Which row each row swaps with, under one turn or mirror
The rows were stretched afterwards, more along some directions than others.
Bama: [ 0.32 -0.51 -0.45  1.26  1.26  0.04  1.87  0.95 -0.24  0.53  0.76  1.46
 -0.92  0.36  0.49 -1.73 -1.39  0.36]
Tula: [ 0.10 -1.11 -0.09  1.58 -0.84  0.45  2.43 -1.23 -0.31  0.83  0.52 -0.63
 -0.26  2.00  0.71 -0.45  1.06  0.81]
Kepo: [-0.07 -0.37  0.18  1.96  0.13 -0.42  0.67  1.41  1.32  0.99 -0.29 -0.13
 -0.03  1.54 -0.90 -0.92  0.69  0.25]
Nonip: [-0.50  0.80 -0.31  0.18  0.31  1.66  1.71 -1.89  0.88 -1.19  1.93  0.07
 -0.72  1.35 -0.44  0.46  2.23  0.90]
fov: [ 1.54  0.23 -0.91  1.99  1.81 -0.84  1.77 -2.99  1.59 -2.29  1.31  0.51
  0.41  0.74 -1.34 -0.57 -1.91  0.83]
pum: [ 0.99  0.31 -1.69  3.73  0.70 -1.08  3.13 -1.10  0.81  0.45  2.31  1.40
 -0.83  1.55 -1.57 -1.59 -1.24  1.57]
Nulu: [ 0.27 -0.29 -0.63  2.85 -0.79 -0.15  1.90 -2.42  2.57  1.14  1.83  0.75
  0.48  0.75 -0.92 -0.32 -0.23  0.78]
kese: [ 1.68 -0.24 -0.18  2.15  1.39 -1.58  1.50 -0.90  1.25 -0.27  0.75 -0.91
 -0.70  1.98 -1.39 -0.90  1.01  2.23]
tem: [ 1.42  0.21  0.01  0.30  1.51  0.25  0.50 -1.97  1.65 -2.07  1.59  1.27
  0.55  0.21 -1.56 -0.84 -0.87  1.67]
vut: [ 0.57 -1.28  1.04  0.19  1.23  1.76 -0.31  0.55 -0.03 -0.21 -1.01  1.30
 -0.27  1.52  2.03  1.02  1.13  1.29]
peko: [-0.10  0.66 -1.24  1.82 -0.83  0.36  1.40 -3.09  1.68 -0.17  1.66  0.87
  0.20  1.61 -0.35  0.78  1.39 -0.29]
gor: [ 1.14 -0.33  0.49  1.32  1.35 -0.64  0.76 -0.92  1.65 -2.76 -0.44 -0.46
 -0.22  1.88 -1.58  0.36 -0.07  1.28]
zak: [ 0.45 -0.28  0.69  1.81  0.19  0.96  0.95 -0.81  1.40  0.71 -0.36  0.13
 -0.03  2.49 -0.73 -0.01  1.59  1.21]
fisag: [ 0.55 -0.51 -0.53  1.82  3.06 -0.78  1.64 -2.18  1.36 -1.65  0.14 -1.03
 -0.60  0.54  0.65  0.04 -0.10  0.83]
godiv: [-0.07 -0.75 -0.12  2.39  0.42  0.48  1.29  0.94  0.44  2.65 -0.66  0.30
 -0.89  2.05  1.86 -0.65  0.67  0.03]
Ver: [ 1.65  0.06  0.91  1.11  1.37  0.12  0.81 -0.04  0.67 -1.98  0.07  1.42
 -0.49  1.15 -2.31 -0.39 -1.01  1.94]
Rus: [ 0.51  0.37  0.41  0.42  2.25  0.60  1.20  1.47 -0.20 -0.40  1.14  0.44
 -2.03  0.76 -0.77 -1.47  0.11  1.41]
Lopot: [ 0.51  0.48 -0.67  1.19  1.36  0.10  0.86 -0.36  0.09 -1.07  2.50  0.23
 -1.41  0.82 -2.24 -1.77 -0.94  0.98]
ret: [ 1.86  0.74 -0.82  2.83  1.82 -1.22  3.20 -1.34  1.68 -0.77  2.38  0.47
 -1.28  1.83 -2.06 -1.86 -0.61  2.44]
kel: [ 0.01 -1.10  0.81  1.75  0.96  0.38  0.14  1.72  1.72  1.81 -2.06  1.23
  0.30  1.30  1.13  0.40  0.83  1.08]
nafuz: [ 1.58  0.18 -0.06  2.18  2.90 -0.40  0.85 -0.02  0.76 -0.32  1.02  1.50
 -1.78  1.94 -0.47 -2.34 -0.78  1.73]
fote: [-0.33 -0.42  0.04  0.55  0.28  0.88 -0.37  0.51 -0.32  0.87 -0.78  1.20
 -0.20  1.22  2.18  0.52  0.82 -0.89]
kegaf: [ 0.11 -0.76  0.40  2.43 -0.76 -0.02  3.22 -1.28  0.35  0.10  0.42  0.32
  0.30  2.05 -0.33 -0.33  0.08  0.42]
vel: [-0.40 -0.49 -0.45  2.46  1.14 -0.09  4.02 -0.73 -0.64  0.96  1.21  0.38
 -1.73  2.47  0.81 -1.04  0.26 -0.29]
rad: [ 0.58 -1.45  0.33  1.76  0.60  0.84  0.66  1.82  0.20  1.66 -0.68  1.07
 -0.70  3.31  1.05 -0.04  0.93  0.82]
gog: [-0.30 -0.31 -0.71  1.73 -0.65  1.71  0.38 -1.87  0.94  0.35  0.51  0.66
 -0.05  1.84  0.65  1.49  1.54  0.14]
bar: [-0.95 -1.05 -0.28  1.33 -0.38  0.00  2.30 -0.37  1.03  0.01  0.45  0.51
 -0.20  0.97  0.12 -1.02 -0.37 -0.10]
Tif: [-0.40  1.25 -0.81  1.28  0.79 -0.69  1.60 -0.42  0.79  1.00  0.11  0.33
  0.09  1.49 -0.40 -0.65  0.56 -0.38]
rulu: [-0.14 -0.07  1.08  1.06  0.63  0.61  1.94 -0.31  0.29  0.13  0.08  1.14
 -0.13  0.32  0.12 -0.86 -0.68 -0.08]
zad: [ 1.47  0.54 -0.26  0.18  1.75 -0.47 -0.86 -0.58  2.10 -0.87 -0.19  0.46
  0.81  0.08 -0.28 -0.61 -0.11  1.37]
Pizo: [ 0.19 -1.42  0.79  1.07  0.69  0.82  0.72  0.00  0.41 -0.71 -0.82  1.46
 -0.29  0.12  1.30  1.21  0.46  1.37]
vusas: [ 0.96 -0.17 -0.26  1.38  2.82 -0.15 -0.08 -0.99  1.01  0.56 -0.82 -0.02
 -0.21  0.47  1.14 -0.81 -0.51  1.09]
muvo: [ 1.09  0.87 -0.05  0.18  1.27 -0.70  0.77 -1.09  0.89 -1.79  1.68  0.87
 -0.27 -0.89 -1.57 -0.53  0.35  1.96]
Fati: [-0.33 -0.53 -0.37  1.20  0.39 -0.86  0.62  0.56  1.77  0.61  0.28  0.17
  0.62  0.78 -0.42  0.04  2.24  1.00]
gebe: [ 0.23 -0.06 -0.06  0.75  2.45 -0.73  1.86 -0.41  0.82 -1.38  0.47  0.22
 -1.02  0.84  0.44 -0.87 -1.33 -0.04]
Magob: [ 1.37  0.16  0.28  2.67  1.23 -0.41  1.81 -1.60  2.07 -0.50  0.15 -0.12
 -0.38  2.84 -1.36  0.77  0.54  1.80]
tupub: [ 0.71 -0.45 -0.29  2.21  2.03 -0.25  3.17 -2.49  0.37 -1.83  0.78 -0.23
 -1.20  1.57 -1.15  0.03 -1.27  0.77]
Mem: [-1.16  0.09 -0.96  1.04  0.00  1.04  1.35 -0.44  1.10  1.41  1.35  0.49
 -0.70  2.06  1.92  0.01  1.92 -0.51]
Guke: [ 1.89  0.90  0.66  0.56  2.22 -0.93  1.43 -0.31 -0.29 -1.89  1.87 -0.39
 -1.94  0.52 -1.75 -1.94 -0.27  2.42]
Tefon: [-0.23 -1.04 -0.67  1.32 -1.09 -0.15  2.28 -0.66  0.03  0.33  1.07  0.29
  0.11  0.76  0.24 -1.14  0.06 -0.30]
selu: [ 0.83  0.37 -1.15  2.43  1.43  0.65  1.91 -2.54  1.31 -0.15  1.34  0.24
 -0.70  2.59  0.26  0.83  0.91  1.12]
Tiga: [-0.80 -0.44  0.58  0.22  0.74  1.87  0.40  0.47  0.33  0.68 -0.76  0.26
 -1.71  1.52  2.30  0.82  1.57  0.58]
fega: [ 1.59  0.29 -0.37  1.25  3.00 -0.63  2.26 -2.58  0.53 -2.26  0.88 -0.11
 -1.70  1.91 -0.79  0.03 -0.71  1.04]
Zun: [ 1.92 -0.79  0.18  0.91  3.18 -0.47  0.77 -0.71  1.25 -0.99  0.35  0.50
 -1.09  0.68 -0.48 -0.03 -1.73  2.10]
duv: [ 1.43  0.24  0.22  2.69 -0.27 -0.06  2.47 -3.10  0.34 -1.55  2.43  0.14
 -0.85  2.18 -1.62 -0.17 -0.66  0.59]
kup: [-0.52 -1.18 -0.17  0.30  1.86  0.87  1.08 -1.26  0.93 -0.45 -0.06  0.42
  0.30  1.47  1.15  2.41  1.64 -0.07]
Kotu: [ 1.50 -0.10  0.39  1.34  0.83  0.07  1.71  0.39  0.05  0.15  1.21  1.05
 -0.84  1.14 -0.99 -2.85 -1.53  1.78]
furol: [ 0.02 -0.80  0.52  1.01  1.17  1.12  1.27  0.46 -0.41  0.51 -0.64  0.29
 -1.93  1.35  2.18  1.16  1.48  0.74]
Deru: [-0.93 -0.16 -0.10  2.42  1.94 -0.12  1.38 -0.09  1.57  0.70 -0.20 -0.79
 -1.05  1.52 -0.66  0.61  1.08  0.35]
domu: [ 0.26  0.88 -2.25  1.72 -0.16  0.06  2.36 -2.04  0.14 -0.84  3.20  0.06
 -0.75  1.43 -0.49 -0.10  0.78  0.70]

Swapped with Tula: Pizo
Swapped with gog: tupub
Swapped with Kepo: Rus
Swapped with fote: vel
Swapped with Nonip: gor
Swapped with Ver: zak
Swapped with Kotu: kel
Swapped with Zun: Nulu
Swapped with vut: kegaf

